In the rows, zero is written as 128.
The rows of A fall into 3 groups, and each row is roughly a mix of its group's hidden directions.
A (111 x 11):
[[132 113 122 101 109 129  77 164 163 112  94]
 [107 141 153 162 111 163 160  94 161 153 137]
 [ 64 133 140 125  88 104  99 127 129 104 125]
 [131  81 113  98  93 131  83 137 122 118  96]
 [167 147 102  96  84  91 117 132 108 117 108]
 [135 157 156 134 145 181 119 107 155 117  87]
 [108 142 144 159 194 124 136 116  93 133 141]
 [114 146 154 124 187 135 140 127 170 156 149]
 [145 181 153 121 116 117 140  81 154 151 111]
 [107 140 126 135  68 101 158 119 118 125 171]
 [132 130 146 115 158  70 110 141  86 121 100]
 [166 154 167 159  96 163 120 149 128 106 121]
 [110 108 109 145 120  90 137 131  61 133 147]
 [102 123  90 104 179  98 141 130 111 137 162]
 [118 127 111 139  62 145 147 116  84 138 114]
 [124 126 110 185  99 120 153 103 125  89 153]
 [106 117 116 121  91 136  65 152  95 125 133]
 [142 137 114 144 169 102 121 105 129 142  64]
 [122  77 105 122 112 153 115 128 185 127 149]
 [141  79 123 149 102 125 157 102  94 138 165]
 [ 95 186 116 131 125 150 116 129 126 100  84]
 [ 93 122 151 169 117 105  91  98 103 132  99]
 [146 103 181 177 138 114 150 118 137 148 150]
 [106 146 120 144 148 151 172 184 111 119 149]
 [106 174 118 153 106 126 125 127 104 100 181]
 [ 96 124  90 115  91 141 117 185 116 123 119]
 [ 99  85 146 152 116 123 132  99 137 166 170]
 [108 130 138 116 146  88  94 143 176  94 152]
 [ 97  83 139 101 103 111 107 128 148 136  81]
 [132 114 152 168 124 146 198 124 140 137 138]
 [129 154 100  84  99 111 103 171 144 131 104]
 [155  85 170 165 107 114 123 103 124 148 149]
 [111 120 135 130 129 200 142 156 142 143 158]
 [ 59 140 158 144 166 138 115 124 136 133 119]
 [ 95 103 133 163 158 134 160 123  99 127 174]
 [107 155 154 107 150  97 157 143 169 162 142]
 [161 112 107  99 166  79 121 141 100 119 112]
 [138 153  98 127 115 146  99 143  97 105 185]
 [146 106 107  84  68 126 119 149 128 147 113]
 [125 112 101 126 122 179 128 177 164 148 117]
 [123 103  97 171  75 152 152 125 120 133 110]
 [140 186 113  91 105 146 125 138 112 147  93]
 [107 147 131 154 150  83 157 131 146 121 181]
 [151 108 113 140 106 138 160  84 103 128 177]
 [114 115 141 167 117 140 153  90 119 144 184]
 [172 112 155 129 167 107 148 172 141 137 149]
 [156 154 154 111 177 142 138 133 178 141 115]
 [ 88 113 110 156 107 142 141 111  84 133 171]
 [143 152  79 107 116 122 166 166 118 156 146]
 [128 128 128 174 160 128 177  91 134 158 136]
 [133 118 112 118  92 173 184 116 155 132 139]
 [137  92 136 162 104 133 134 155  75 127 161]
 [134 143 126 127 151  88  76 130  90 109  97]
 [154 119 132  91 103 134  71 168 143 128 118]
 [160 129 105 108 104 125  91 139 121 115  68]
 [ 67 134 149 118 158 108  87 136 105 125 135]
 [115 101 115 141 150 189 141 167 142 144 143]
 [167 127 121 110 168 111 167  98 150 134 162]
 [ 84 101 153  98 123 109 111 132 166 142  91]
 [136 128 115  72  84 106 102 163 122 140 132]
 [181 155 106 125 106 127 140 142 160 108 167]
 [113 115 133 161  79 153 104 128  84 124 158]
 [ 86 113 154 132 168  69 121 129 136 122 120]
 [165 109 138 123  87 135 103 105  88  89 119]
 [110  98  78 132 102 120 137 184 131 127 141]
 [181  79  88 134 114 132 144 131 142 128 145]
 [166 169 115 162 138 162 141 116 101 107 154]
 [ 96 117 152 163  94 140 113 163 110 125  84]
 [177 178 125 131  97 122 172 131 128 131 129]
 [150 112 147 180 102 137 151 126  78 115 144]
 [101 140 124  98 148  82 124 154  97 114 169]
 [147 150 104 132  70 164 152 123 106 143 107]
 [ 81 129 116 142 166 117 162 173 106 130 119]
 [156 122 105 143 108 139 181 120  94 139 169]
 [ 77 162 142 149 124 112 101 121 101  91 147]
 [157  68 112 106 141 127 146 138 149 168 116]
 [113 100 119  79  97 143 104 149 166 153 130]
 [160  99 139 128  82  97 100 105 128  89 122]
 [ 95  97 125 131 143  91 111  78 129 159 149]
 [160  93 118 114  93 158  92 155 146 107 107]
 [154 136 106 161 111 193 139 106 128 114 143]
 [138  98 133 151 157  78 125 107  83 135 150]
 [121 106 100 101 100 132 114 187 110 108 154]
 [112 140 138 143 124 102  70  77 114 127 110]
 [118 108 121 180 154 126 180 104 122 141 150]
 [142 189 129 134 149 152 108 134  94 108 159]
 [114 142 144 149 143  83 174 123 173 129 148]
 [141  86  78 144  99 129 130 167 152 131 112]
 [ 97  96  98 153  79 138 146 158 118 120 150]
 [173 146 127 109 125 133 130  67 161 125 146]
 [135 134 122 116 147 130 186  87 174 137 123]
 [154 166 129 113 122 166 131 185 140 103 122]
 [144 124 143 171 101 151 134 132  84 117 175]
 [145 171 134 131 116  95 170  86 134 153 144]
 [187 104 128  92 141  99  97 134 131 133 151]
 [106 145 123 158 108  72 159  96 149 144 128]
 [122 141 130 145  70 179 131  93 135 122 140]
 [148 103 149 146 125 152 155 116 174 138 178]
 [137 107 154 126 142 134 121 111 171 117  64]
 [112 128 128 187 153 134 125  97  99  87 136]
 [147 146 179 125 153 124 122  82 169 135 131]
 [117 122 132 121 135 138 180  99 187 150 123]
 [119 105 166 170 107 121  82 128 104 142 154]
 [135 150 170 111 178 131 127 126 150 143  82]
 [134  93 108 175  87 157 144 112 109 122 105]
 [179 116 133 113 108 126  93 107 102  97  93]
 [162 151 134 125 156 114 167 105 152 112  80]
 [112 170 117  85 100 108 105 159 154 136 107]
 [130 164 145  75 106 118 136 153 125 170 108]
 [180 150 112 119 141 118 169 147 116 159 159]
 [181 157 117  99 103 143 155 123  96 138 153]]
One row of each group comes first, with its name. Which group is each row after those in?
[112 155 118 125  96 111 143 138  62 149 146]
(52)
[116  80 134 133 104 122  94 128 111 155 179]
(45)
[135 130 145 129 120 128 114  95  57  96 121]
(32)

[142 103  86 149  73 133 154 124 121 125 161]
(52)
[117 150 106 123 119  92 104 123 100 121  65]
(32)
[132 113 127 141  60 159 145 122 105 113 158]
(32)
[ 59 145 109 153 114 144 137 100 108 125 119]
(45)
[155  74 123 147  95 169 129 139 153 117 143]
(32)
[198 148 111 133 124 111 155 137  93 127 130]
(52)
[118 121  88  91 116 161 171 168 138 126 132]
(45)
[126 152 176 106 123 151  98 113 180 130 117]
(32)
[ 83 150 145 110 181 126 132 149 119 136 166]
(32)
[148 147 117 157  75 149 134 107  98  95 107]
(52)
[167 116 101  92  90 141 103 168 129 114 115]
(32)
